Some points:
-0.2 & 0.4 & 1.6 & 0.8 & -0.7 & 0.0 & -1.8 & -0.2 \\
0.0 & 0.0 & -4.4 & -0.3 & 2.5 & 1.6 & 5.5 & -1.5 \\
-1.0 & -0.1 & -3.1 & -2.0 & 2.3 & 0.0 & 4.2 & -2.5 \\
-0.5 & 0.1 & 1.8 & 0.4 & -0.5 & -1.1 & -1.9 & 1.0 \\
0.8 & 0.0 & 0.2 & 0.7 & -1.1 & 0.5 & -1.4 & 3.4 \\
0.2 & 0.3 & 1.1 & 0.6 & -1.0 & 0.1 & -1.8 & 1.4 \\
0.0 & -0.4 & 0.8 & -0.2 & 0.2 & -0.6 & 0.0 & -1.5 \\
0.7 & -0.3 & -0.1 & 0.2 & -0.5 & 0.0 & -0.4 & 0.6 \\
-0.3 & -0.5 & 1.1 & -0.3 & 0.2 & -1.2 & -0.3 & -1.1 \\
-1.2 & 0.0 & -2.8 & -1.6 & 2.4 & -0.2 & 4.0 & -3.0 \\
-0.2 & 0.1 & 1.7 & 0.0 & -0.6 & -0.6 & -1.7 & 0.5 \\
0.3 & 0.5 & 1.2 & 0.1 & -1.0 & 0.7 & -1.7 & 0.1 \\
0.6 & 0.4 & 0.8 & 0.6 & -1.3 & 1.0 & -1.7 & 1.3 \\
-0.3 & -0.4 & 1.1 & -0.1 & 0.1 & -1.0 & -0.4 & -1.4 \\
0.0 & 0.5 & 1.6 & 0.5 & -1.1 & 0.3 & -2.2 & 0.0 \\
0.2 & -0.3 & 0.6 & -0.3 & 0.0 & -0.2 & 0.0 & -1.5 \\
0.1 & 0.4 & 1.4 & 0.4 & -1.0 & 0.3 & -2.0 & 0.4 \\
-0.1 & 0.1 & 1.5 & -0.2 & -0.5 & -0.6 & -1.5 & 0.8 \\
-0.5 & 0.4 & 2.0 & 0.7 & -0.6 & -0.5 & -2.1 & -0.4 \\
-1.4 & 0.0 & -2.6 & -1.3 & 2.7 & -0.3 & 4.3 & -3.6 \\
0.5 & -0.5 & 0.4 & -0.9 & -0.2 & -0.3 & -0.2 & -0.3 \\
0.5 & 0.4 & 0.8 & 1.1 & -1.2 & 0.7 & -1.8 & 1.7 \\
0.3 & -0.4 & 0.4 & 0.0 & -0.3 & -0.4 & -0.4 & -0.2 \\
1.5 & -0.4 & -6.9 & 1.1 & 1.1 & 2.1 & 5.3 & 5.9 \\
These points spread out most along one direction. For each point below, how far along it does it lie, from 0 to 99? 50 is the average, and the first point above lies past it.
0.2 & 0.3 & 1.1 & 0.6 & -1.0 & 0.1 & -1.8 & 1.4 \\ 61
-0.2 & 0.1 & 1.7 & 0.0 & -0.6 & -0.6 & -1.7 & 0.5 \\ 61
0.7 & -0.3 & -0.1 & 0.2 & -0.5 & 0.0 & -0.4 & 0.6 \\ 52
0.0 & -0.4 & 0.8 & -0.2 & 0.2 & -0.6 & 0.0 & -1.5 \\ 51
-0.5 & 0.4 & 2.0 & 0.7 & -0.6 & -0.5 & -2.1 & -0.4 \\ 63
-0.3 & -0.5 & 1.1 & -0.3 & 0.2 & -1.2 & -0.3 & -1.1 \\ 53
0.3 & 0.5 & 1.2 & 0.1 & -1.0 & 0.7 & -1.7 & 0.1 \\ 60
0.0 & 0.0 & -4.4 & -0.3 & 2.5 & 1.6 & 5.5 & -1.5 \\ 15
-0.3 & -0.4 & 1.1 & -0.1 & 0.1 & -1.0 & -0.4 & -1.4 \\ 53
-1.0 & -0.1 & -3.1 & -2.0 & 2.3 & 0.0 & 4.2 & -2.5 \\ 22
1.5 & -0.4 & -6.9 & 1.1 & 1.1 & 2.1 & 5.3 & 5.9 \\ 17
